In the rows, 128 means zero.
One turn moves each row of this set onto another row. After a few examples, where does it send each row asked below?
Nosin: [112 126 144 108 151 145 135 121 162 123 169 144 146 162 142 154 119 112
 157 103 148 125 123 114 128 151 158 130 163 116 126 140 124 122 148 108
 156]
tulel: [102 121 126 183 168 149 133 100 147 102  93 119 128 126 148 151  93  89
 129  96 103 120 123 135 126 115 169 160 157 113 100 159 122  85 143 116
 164]
noge: [105 138 124 155 123 133 134 102 181  94 154 153 129 143  97 136  87 137
 158 105 106 123 138 122 146 126 151 123 141 116 122 160 111 105 158 111
 169]
mase: [126 149 119 146 158 132 122 115 161  85 133 155 114 149 115 150 123 114
 136 102  93 108 110 132 155 125 132 143 127 123 102 135 105 138 152 105
 166]
vanuk: [125 126 138 103 153 136 128 123 166 125 156 132 150 161 138 162 119 122
 160  97 142 135 122 105 146 151 155 138 147 129 135 131 118 123 150 109
 154]
miga: [123 136 132 154 138 138 139 107 161  98 144 170 106 142 108 129 104 119
 134 127  99 118 126 136 142 120 130 120 145 116 110 146 117 117 150 103
 175]
pide: [132 127 144 103 160 140 133 125 156 127 153 143 135 160 146 156 129 109
 146 107 140 129 116 117 137 147 144 135 154 127 126 126 123 131 145 105
 157]
Fuvon: [113 111 146 153 165 130 140 113 153 126 112 169 142 141 145 132 132  86
 144  85 126 142 131 140 155 124 120 133 115 125 137 160 101  68 143 107
 164]
Zoda: [118 121 130 167 156 128 143 107 101  92 121  93 150 161 144 152  88 118
 146 102 128 151 109 132 139  97 158 145 157 115 126 140 113  99 118 103
 154]
Gunad: [140 102 112 151 135 147 123 107 136  87 158 161 130 172 117 126 141  92
 154  82 112 163 119 130 129 112 150 160 125 104 115 167 119 114 166 110
 172]
kof: [ 86 118 137 153 164 134 131 113 156 115 126 161 158 149 143 143 134  83
 158  60 130 129 133 134 147 133 142 145 117 119 132 167  93  69 147 116
 157]
saf: [ 97 125 118 180 160 142 129  99 159 101  94 107 141 124 139 157  84 102
 142  84 105 124 128 125 136 118 179 164 148 118 112 162 114  79 148 119
 161]
Bon: [117 126 117 176 173 139 128 106 152 103  82 108 133 123 144 158  94  98
 129  91  98 128 120 128 145 113 162 167 142 124 110 148 115  89 145 113
 163]
bovi: [143 131 143 104 157 134 131 118 166 122 142 134 142 160 147 147 113 131
 162 110 151 135 110 124 144 143 136 133 138 128 136 139 125 126 146 104
 155]
Lome: [141 100 115 154 126 147 128 104 142  88 160 160 135 169 113 122 132 101
 164  84 117 168 125 129 129 113 151 156 124 104 123 174 121 104 167 110
 171]
Mituv: [150 101 111 150 129 139 124 107 146  89 151 152 137 167 112 127 133 107
 163  82 116 176 124 123 141 112 148 163 114 112 128 170 117 107 168 109
 169]
laka: [129 128 150 110 155 143 137 113 157 121 152 149 137 162 150 140 113 121
 160 117 155 126 113 134 129 145 138 126 152 117 125 145 131 125 142 105
 160]
Rok: [151 102 108 148 138 140 123 110 140  89 149 154 135 169 117 132 142  99
 157  77 110 170 117 125 140 113 146 167 114 111 120 161 114 114 168 110
 170]
misi: [139 119 120 155 158 139 138 104 135 103 115 128 146 160 174 149 117  88
 138 127  99 148 136 124 132 160 157 154 134 112 118 149 127 153 139 134
 175]
Fatez: [130 121 110 154 148 132 131 104 150 101 119 111 169 159 162 158 104 107
 160 108 102 155 142 109 144 166 170 160 123 118 132 155 118 143 146 140
 169]
Fonuv: [115 123 120 179 160 137 132 100 162 107  83 106 136 120 139 152  80 112
 138  96 106 138 129 125 146 111 166 160 141 124 121 157 117  75 148 115
 162]
seg: [130 114 128 162 143 144 147  93 137 105 123 135 146 157 170 134 102  95
 145 138 110 150 144 132 120 157 158 139 144 104 120 163 135 141 139 136
 180]
Mir: [110 118 119 161 142 146 138  96 143  98 135 128 160 163 165 147 103  93
 156 115 109 142 145 121 118 166 176 149 146 101 119 167 126 140 144 143
 174]
Peb: [113 121 130 167 153 128 142 104 102  92 125  91 154 162 144 153  86 120
 150  99 130 153 111 132 137 100 161 144 158 112 125 144 113  99 119 107
 153]
rupar: [ 94 117 142 151 171 137 133 114 147 116 120 171 143 150 149 139 142  73
 146  69 126 128 127 141 145 129 131 142 122 118 124 161  97  78 143 112
 160]
suv: [ 95 111 147 155 155 135 142 108 156 124 124 172 148 144 142 130 126  87
 152  82 133 138 139 140 145 125 130 129 126 117 136 171 103  59 145 111
 164]
Lige: [112 117 127 166 152 127 141 111 101  98 128  92 153 159 139 162  93 113
 139  98 122 155 119 120 139 101 166 146 165 116 128 133 110 100 120 104
 153]
Rolo: [136 140 122 148 138 124 130 112 175 101 132 146 120 140 101 144  98 138
 145 113  94 133 126 120 167 121 132 133 122 133 126 139 106 116 157 103
 171]
nodu: [121 120 127 181 166 143 136 100 149 108  82 119 123 120 145 146  89  99
 123 108 102 130 124 137 136 108 157 156 151 121 110 155 124  82 142 111
 169]
Tamav: [108 151 112 147 145 130 118 112 178  83 144 140 136 151 104 153 104 130
 161  80  99 114 120 116 158 131 154 145 123 123 115 150  99 123 158 113
 159]
mome: [137 103 108 151 129 143 122 106 144  86 161 154 139 171 114 129 136  99
 167  73 116 167 124 122 135 116 156 165 121 106 122 171 114 108 168 112
 169]
lafi: [150 118 118 155 150 130 139 103 146 108 108 118 153 155 166 146 102 109
 147 131 103 163 141 118 147 157 151 152 122 121 135 151 126 142 143 133
 175]
tupab: [113 122 132 168 154 129 143 105 100  93 124  94 151 162 145 151  86 117
 147 102 131 150 110 135 133  96 159 143 161 112 123 141 115 101 117 104
 154]
git: [114 116 129 167 154 129 143 113  99  96 129  97 149 159 141 160  96 109
 135 100 121 153 115 122 138 100 164 145 167 116 125 130 112 101 119 103
 156]
Tadiv: [100 120 126 185 154 147 137  94 156 104  94 118 134 122 141 144  78 103
 137  99 109 128 131 134 128 113 172 151 157 113 111 167 123  74 145 118
 168]
Matu: [104 119 135 148 172 129 129 118 155 116 115 159 152 147 146 148 140  81
 150  63 123 135 126 132 158 129 131 148 109 127 133 155  92  75 146 111
 156]
lafol: [153  99 114 151 135 143 126 106 138  91 150 160 128 167 118 122 139  98
 154  90 113 171 119 129 136 109 141 159 119 109 121 166 119 110 165 107
 174]
didi: [107 117 129 168 151 131 143 111 100  96 133  95 152 159 140 161  94 109
 140  98 121 153 120 121 135 102 167 144 168 114 125 133 112  97 120 105
 155]
kedo: [123 130 144 108 148 139 133 112 171 119 155 136 152 163 142 145 103 134
 172 104 157 132 118 125 136 146 150 130 146 121 137 150 125 117 148 110
 154]
maf: [104 113 141 152 155 129 136 112 161 125 117 160 155 143 139 137 123  96
 156  75 130 146 138 131 159 127 130 135 111 127 146 166  98  61 148 112
 161]
Limig: [121 116 118 162 133 136 141  94 154 103 127 118 166 157 159 144  88 114
 165 121 113 158 152 115 132 163 171 147 134 109 136 170 127 128 145 141
 174]
gire: [ 94 147 122 153 144 144 126 106 165  82 156 161 123 154 111 141 108 110
 150  95 105  99 120 135 133 131 152 134 146 107  96 156 106 126 154 113
 166]

saf turns into Tadiv
git turns into Zoda
Now find these:
gire turns into miga
Lome turns into Gunad
pide turns into bovi
maf turns into kof
lafi turns into Fatez

One turn moves each row of this set onto another row. After a few examples, where does it send each row asked below?
Dinas: [157 126 133 169 150 119 129 106 121 106 151 136 139 128 141 115 138 166
 113 105 158 135  71 113  96 161 188  88 121 183 142 140]
borit: [123 116 131 162 131 106 145 124 127  98 187 147 146 134 115 129 127 144
 106 150 123 166 126  77 111 119 136 108 149 166 143  97]
Dis: [127 131 103 155 111 129 154 124 122 123 116 115 124 137 138 105 140 112
 121 160 134 140 106 128  89 126 147  96 140 166 143 102]
muv: [142 131 127 176 111 108 121 136 114 151 121 112 126 148 134 107 154 128
 123 134 138 126  99 140 103 145 154  87 120 161 143 113]
tope: [161 137 132 136 123 110 150 104 157 116 169 145 116 123  90 120 127 150
 105 115 142 139 119 104 127 125 162 113 152 171 135 106]
rapa: [146 128 115 140 141 139 151 115 118  94 134 119 133 114 146 120 132 153
  92 116 149 144  81 104  94 135 182  93 141 192 124 129]
fif: [137 118 151 131 127 107 127 143 133 125 159 128 136 134 127 138 123 135
  92 141 104 150 134  92 119 106 146  92 140 171 135 111]
Vof: [149  92 152 150 129  84 116 122 135 132 160 140 152 161 127 125 113 142
 116 139 125 128 148 100 100 133 150  85 128 174 141 119]
gan: [128 153 136 144 157 123 134 122 117  93 154 137 162 128 150 110 123 109
  91 132 135 117 116 119 108 116 130 101 109 158 171 110]
Dezi: [122 141 138 151 162 111 113 126  96 105 155 133 171 133 141  99 136 134
 106 153 150 112 116 116 104 135 142 101  97 160 169 110]
Vofo: [156  98 113 149 115 108 129 108 119 128 145 139 135 159 110 102 133 190
 101 124 151 134 125 101 124 140 159 113 128 157 120 112]
duv: [144 118 123 145 142 130 124 107 119 115 120 126 136 130 141 120 125 162
 103 118 147 131  82 113  85 151 187  91 129 198 140 145]
kibe: [154 133 119 162 153 134 157 100 125  84 159 138 139 122 142 114 134 154
 110 119 162 150  74 103  95 144 186  95 139 183 143 132]
rufov: [161 106 140 171 136  79 120 132 116 105 186 150 157 144 122 109 136 152
 120 135 130 154 129  79 117 142 145  92 117 156 143 105]
favan: [115 129 139 143 150 110 132 120 110 105 151 125 169 138 157 110 129 127
  90 132 149 101 124 130  95 129 132 103 102 161 142 102]
sogi: [151 152 114 174 120 117 166 131 130 102 158 121 124 130 139 100 158 109
 128 138 147 152  94 125 107 138 143  95 129 153 133  92]
nad: [151 142 122 195 125 112 138 116 133 124 155 134 133 162 128 100 146 120
 144 143 154 138  97 132 100 158 149  92 124 159 164 115]
rozi: [179 109 113 121 118 113 145 105 143 117 131 146 126 141 117 102 116 154
 105 117 131 138 130 101 123 114 161 101 134 155 136 118]
Pebop: [156 138 125 151 132 119 122 111 130 121 169 145 122 146  87 105 141 182
 110 144 147 151 111  90 136 145 162 117 136 167 149 117]
pib: [113 149 144 168 155 108 130 118 107 101 174 136 166 119 132 115 135 121
  95 127 154 107 110 122 105 131 134 109 117 167 164 100]

nad turns into muv
rufov turns into Vof
Now find these:
rapa turns into kibe
Vofo turns into rozi
gan turns into pib

One turn moves each row of this set onto another row. After a few examples, where does it send each row asked below?
zitov: [126 148 132 109 148 119 120 129  92 111 114 151 113 125 137 118 116 115
 131 118 110 146 123 123 125 104 143 135 154 135  81 136 144 137 136 107
 147 130 115 123 122]
Dunan: [139 134 122 124 114 121 129 126 109 121 155 120 115 143 118 121 126 122
 101 161 117 118 150  96 113 141 146 132 155 166 115 134 128  96 135 128
 123  98 121 132 130]
bis: [118 137 128 136 113 104  98 119 130  96 143 134 102 148 121 155 132 159
 126 113 153 111 143 147 130 109 143 118 139 132 136 132 117 135 146 147
 148 108 130 122 138]
Bikan: [116 113 110 173 100 115 108 125 131 123 137 133 109 105 137 121 120 132
 126 112 130 143 146 104 121 107 108 113 142 123 125 144  94 140 140 111
 148 136 124 129 156]
Punit: [115 128 136 152 134 117 140 106 120 134 136 118 105 128 155 123 153 147
 137 123 134 137 101 142 151 139 141 118 111 144  99 132 132 120 134 153
 127 103 144 101 128]
tipo: [152 132 107 145 100 138 136 143 120 135 116 147 128 145 132 138 163 138
 135 136 150 152 146 111 134 114 128 142 131 164 107 104 139  96  99 122
 146 120 131 134 145]
Zomi: [146 148  91 134 126 116 127 122 104 126 143 120 128 110 127 130 155 111
  94 119 140 129 135 112 167 112 133 119 129 174 122 119 148 111 126 116
 146 152 156 122 159]
Ganil: [116 121 134 131 122 138 131 134 109  98 164 123 141 133 155 105 121 148
 136 133 130 128 137  95 159  96 150 142 134 111 140 140 113 118 102 106
 120 127 126 131 128]
lita: [130 148 101 147 134 141 139 137 127 127 132 125 147 117 136 152 150 155
 132 118 153 140 139 126 144 117 144 105 174 140 145 109 138 131 125 153
 139 127 151 102 158]
felid: [117 115  81 101 146 105 114 107 119 123 152 124 110 114 114 115 110 115
 114 143 151 128 145 126 146 102 145 125 158 142 141 111 123 143 115  98
 126 119 139 137 144]
nogad: [151  96 123 138 109 100 117 110 131 141 139 112 134 128 138 123 134 115
 127 118 113 139 166  99 116 115 113 143 138 131 119 129 110 134 117 133
 141 126 143 134 155]
Pagin: [123 130 124 150 139 143 128 137 101 120 139 129 121 110 137  97 125 139
  95 134 135 128 106  87 150 125 144 152 137 138 145 136 143 106  92 124
 134 145 119 124 117]
Voz: [109 154 134 132 141 117 148 109 108 141 124 116 125 109 124 107 142 150
 132 120 122 160 112 149 129 115 134 126 131 123 146 127  94 110 113 138
 136 103 140  92 140]
sim: [107 146 133 149 126 133 174 122 107 126 145 140  98 121 116 126 112 144
 134 153 136 142 147 126 147 104 155 142 166 135 114 112 105 129 114 144
 162 125 131 136 159]
lif: [149 133 119 136 107 141 123 113 102 125 136 114 133  91 134 155 124 122
 149 125 141 161 133 122 123 101 144 130 139 164 125 154 150 131 127 126
 163 135 108 124 135]
gelit: [113 124  96 104 141 105 120 103 110 122 158 130 105 108 126 110 111 111
 116 143 152 127 135 140 151 104 154 128 159 139 146 115 117 136 124  96
 122 116 150 130 143]
Muzud: [143 141 100 140 132 148 119 109 110 118 127 149 125 153 153 130 151 137
 120 104 108 147 138 132 146 100 123 128 118 139 112  96 125 137 150 143
 152 127 149 136 151]
dum: [138 161 118 134 137 157 125 102 118 138 149 118 128  89 109 110 143 145
 109 119 132 143 133 135 130 123 131 133 151 116 153 127 100  95 106 142
 145 107 140 119 134]
maru: [ 99 142 140 154 126 126 170 109 109 130 143 139  98 125 112 129 113 139
 129 154 140 138 134 134 141 119 146 146 167 137 108 102 113 130 121 145
 174 125 131 136 149]
Nada: [115 119 110 151 141 142 124 104 127 124 146 139 129 122 137 102 146 145
 113 113 131 114 101 121 138 143 124 134 112 136 105 131 138 136 122 104
 131 118 126 127  96]
paz: [130 145 118 121 131 122 115 127  97 148 145 132 103 124 106 112 132 125
 118 121 139 136 113 103 141 124 125 134 116 130 178 109 114 109  92 137
 147 114 127 111 142]
muge: [ 98 138 119 132 114 140 137 146 106 157 140 125 132 108 145 142 126 140
 130 110 142 169 133 121 164 101 128 124 150 174 101 103 123 108 118 124
 135 131 142 139 141]
lag: [125 134 109 115 145 102 127 113 115 118 156 129 101 102 123 121 119  99
 120 137 149 143 129 152 170 111 165 120 147 140 143 114 114 133 138 116
 131 108 149 130 160]
kag: [ 96 122 130 122 122 128 120 139  97 123 142 112  90 138 123 114 127 130
 132 140 139 148 131 118 139  93 114 114 120 157 142 106 128 120  93 134
 168 119 108 121 131]
ziti: [139 138  76 141 118 132 149 111 128 139 130 142 131 141 114 127 120 135
 111 146 121 152 108 115 127 125 128 122 140 128 142 118 105 135 118 123
 161 147 162 136 161]
Darod: [125 136  94 122 103 140  89 122 132 135 136 134 133 141 150 136 134 153
 117 133 129 170 140 122 139 111 128 127 147 137 143 131  96 134 105 103
 122 118 159 136 123]
vimub: [149 131 120 152 139 133 123 112 115 120 139 130 140 100 164 110 130 145
 103 106 139 116 107 113 144 141 160 152 142 134 129 148 131 104 125 111
 121 134 150 129 124]
puvan: [117 135 104 141  95 135 119 103 142 138 141 132 113 139 121 157 159 141
 119 130 127 138 132 136 128 105 119 136 114 158 127 127 106 105 125 130
 127 151 142 158 138]
fazud: [123 116  97 140 138 134 118 124 103 145 120 138  98 117 145 114 118 105
 113 115 134 130 111 104 135 147 130 126 136 141 146  99 135 109  92 138
 164 124 126 134 130]
buta: [115 136 101 135 123 125 110 143 133 149 114 141 150 116 138 145 126 139
 140 132 137 132 115 137 152  91 126 124 153 131 110 156 127 121 105 104
 136 150 144 123 142]
toz: [127 143 117 128 124 117 126 137 112 124 150 115 115 119 108 121 122 133
  92 160 106 130 154 108 109 149 146 128 164 152 136 125 121 101 125 125
 136  97 132 131 144]
kep: [135 145 130 156 129 121  93 120 143  86 136 135 108 123 124 147 135 155
 115 118 140 101 135 127 141 116 156 128 161 123 116 128 136 129 148 130
 121 123 128 111 126]
mol: [141 125 118 129 106 124 137 132 115 113 154 113 114 146 121 134 125 119
 106 156 116 121 145  88 124 138 158 132 148 169 107 144 130 100 135 127
 130 107 128 132 130]
nop: [129 113  89 155 109 153 127 117 117 124 138 117 114  87 142 129 115 120
 150 142 137 156 145 120 133  88 138  96 153 141 129 134 113 128 129 107
 137 114 120 111 136]
gebi: [112 144  98 149 111 156 115 141 107 139 129 113 149 127 139 126 127 153
  94 134 102 124 128 119 128 122 129  92 153 151 117 140 127 128 146 125
 149 136 150 125 125]
pater: [107 105 139 134 127  92 154 128 122 129 132 119 114 144 152 135 128 138
 145 128 147 144 100 118 146 107 150 121 119 154 117 146 121 129 134 108
 133 130 122 100 140]
sos: [127 148 104 161 136 143 121  93 128 159 127 139 110 115 127 114 149 143
 120 116 129 124 112 137 116 153 118 119 136 156 101 127 131 126 134 127
 153 105 121 115 119]
gabos: [116 153 126 119 138 121 120 130 100 107 109 135 120 120 130 114 124 122
 134 111 113 146 131 126 125 104 141 137 153 139  71 140 136 151 138 104
 146 129 122 125 132]
neb: [110 131 136 155 126 127 164 108 134 136 133 136 102 133 108 126 115 136
 122 143 125 132 122 153 133 128 149 139 160 132 100 101 120 147 133 145
 171 120 131 137 137]
buro: [139 120 142 142 145 107 136 125 111 143 122 130  97 116 160 121 131 131
 118 103 135 143 103 152 151 113 142 106 131 134 128 129 105 107 127 153
 145 127 158 111 135]
Soru: [122 144 136 135 113 107  98 110 136  88 143 139 101 139 119 155 139 156
 119 112 153 108 132 140 127 113 143 122 148 115 129 133 121 130 147 138
 136 115 126 119 135]
nuban: [153 111 139 143 119 119 129  97 106 140 161 120 125 104 139 142 131 152
 127 130 141 144 168 126 137  97 127 142 128 162 115 124 135 143 110 146
 167 134 140 142 138]
ves: [147 142 125 115 144 124 116 133  88 108 121 158 107 124 135 127 100 117
 113 120 104 130 117 112 127 107 147 134 136 143 100 114 144 135 124 104
 153 121 119 135 129]
Foro: [115 162 147 122 119 123 126 107 121 130 162 103 119 122  98 111 153 158
 131 140 133 150 133 125 132 100 120 139 122 133 124 154  95 131 121 112
 137 117 133 107 148]
givu: [109 130 104 137 128 133 125  91 133 130 144 120 121 141 126 116 152 148
 147 143 137 134 135 102 120 130 128 150 124 147 109 123 153 143 108 115
 133 110  92 127 130]

Foro turns into kag
Darod turns into tipo
Now find these:
Voz turns into paz
ves turns into kep
Zomi turns into gebi
maru turns into gelit
nop turns into nogad
fazud turns into vimub
mol turns into gabos

One turn moves each row of this set onto another row. After a few examples, where does it send each row asked below?
Kelu: [138 136 134 105 131 154 159 124 144 142 122 126 124 132 109 101 146 111
 118 135 135 146  99 153  83 110 133  91 132 127 126 156 123 141 141 118
 155 120]
doz: [150 162 131 126 160 165 136 131 170 128 156 121 143 147  96 140 117  96
 145 109 125 137 158 129 145 118 107 124 146 126 115 159 129 130 126  94
 167 147]
rurov: [137 169 172 110 118 146 107 118 136 137 148 158 146 117 126 133 127 124
 141 122 120 151 157 115 138 107 107 103 141 140 154 123 121 150 126  98
 167 155]
Zet: [156 128 132 125 113 163 175 105 127 130 139 129 112 149  92 140 124 107
 118 150 146 132 158 120 143 116  91 120 134 127 159 127 106 144 139 116
 176 145]
mog: [145 120 119 102 152 132 185 115 126 110 139 146 130 149 112 118  99 108
 118 152 134 161 140 149 125 119 118 144 128 113 115 156 121 116 148 126
 163 159]
Luran: [142 152 178 118 111 140 139  99 118 114 143 142 145 126 112 125 128 148
 149 110 135 160 166 106 154 111 108 129 129 124 130 143 118 151 124 109
 177 143]
vebik: [161 124 135 117 121 165 175 106 125 130 144 129 110 153  96 143 130 108
 119 147 149 136 151 127 142 113  90 125 134 120 162 124 103 134 137 121
 175 140]
Vike: [135 168 162 116 124 140 110 126 134 149 150 156 151 115 128 137 131 114
 142 132 115 138 148 120 128 110 113 100 148 136 158 122 127 147 128  95
 163 158]
togi: [147 119 127  97 146 131 182 112 124 103 136 140 130 152 117 122 102 101
 122 154 135 163 135 151 121 112 117 149 127 108 118 150 119 117 147 129
 165 155]
feve: [147 159 130 130 167 162 124 125 162 135 166 125 142 142  99 139 127  95
 143 116 125 134 149 123 153 115 117 129 145 130 124 151 129 127 126  93
 171 155]
zuze: [130 185 119  94 127  94 119 106 144 130 142 135 145 136 136 140 158 113
 132 122 120 139 128 134  96 124 122 113 149 114 144 155 135 157 129 123
 144 145]
poz: [139 132 144 107 129 118 166  93 143 111 142 159 121 148 128 122 126 129
 156 146 139 183 125 111  90 119 137 111 141  92 139 160 115 126 139 157
 156 136]
zuli: [150 169 152 106 157 107 128  92 126 127 120 138 120 136 135 115 146 140
 110 131 158 134 136 131 127 111 130 130 150 121 146 140 128 123 131 124
 128 137]
fugog: [144 150 129 122 128 166 161 126 154 119 141 119 158 158  86 146 116 126
 156 122 131 152 147 149 117 134  83 122 135 113 114 177 144 129 132 108
 160 132]
Feda: [136 187 124  86 133  96 118  96 145 134 140 143 132 135 139 131 155 120
 122 118 123 141 127 133 104 123 124 117 151 121 141 152 136 148 137 125
 132 141]
Dazuf: [147 139 140 122 102 130 145 114 151 123 138 166 128 158 128 144 141 158
 128 136 143 136 152 127 107 125  97 123 154 111 166 131 107 109 106 132
 153 129]
sem: [132 135 140 113 128 121 164  89 140 114 142 160 116 147 125 121 130 133
 147 139 134 183 123 114  90 119 143 102 142 101 136 161 115 126 137 160
 164 132]
tino: [135 140 114 103 133 139 136 129 155 129 135 117 142 131 118 107 153  96
 121 112 118 147 114 138 102 102 129 113 125 130 101 174 117 143 143 124
 189 139]
guleg: [152 130 144 121 102 139 146 121 149 132 141 166 128 153 128 146 140 158
 134 137 148 143 148 123 106 127  97 123 153 102 167 131 106 109 112 132
 155 128]
Povu: [127 145 116 108 135 131 129 127 155 121 147 116 151 132 115 114 155  96
 127 115 121 151 115 135 112 104 134 126 123 126 103 172 114 148 130 122
 197 147]

Povu turns into zuze
tino turns into Feda
mog turns into sem
Now find these:
Kelu turns into zuli
guleg turns into vebik

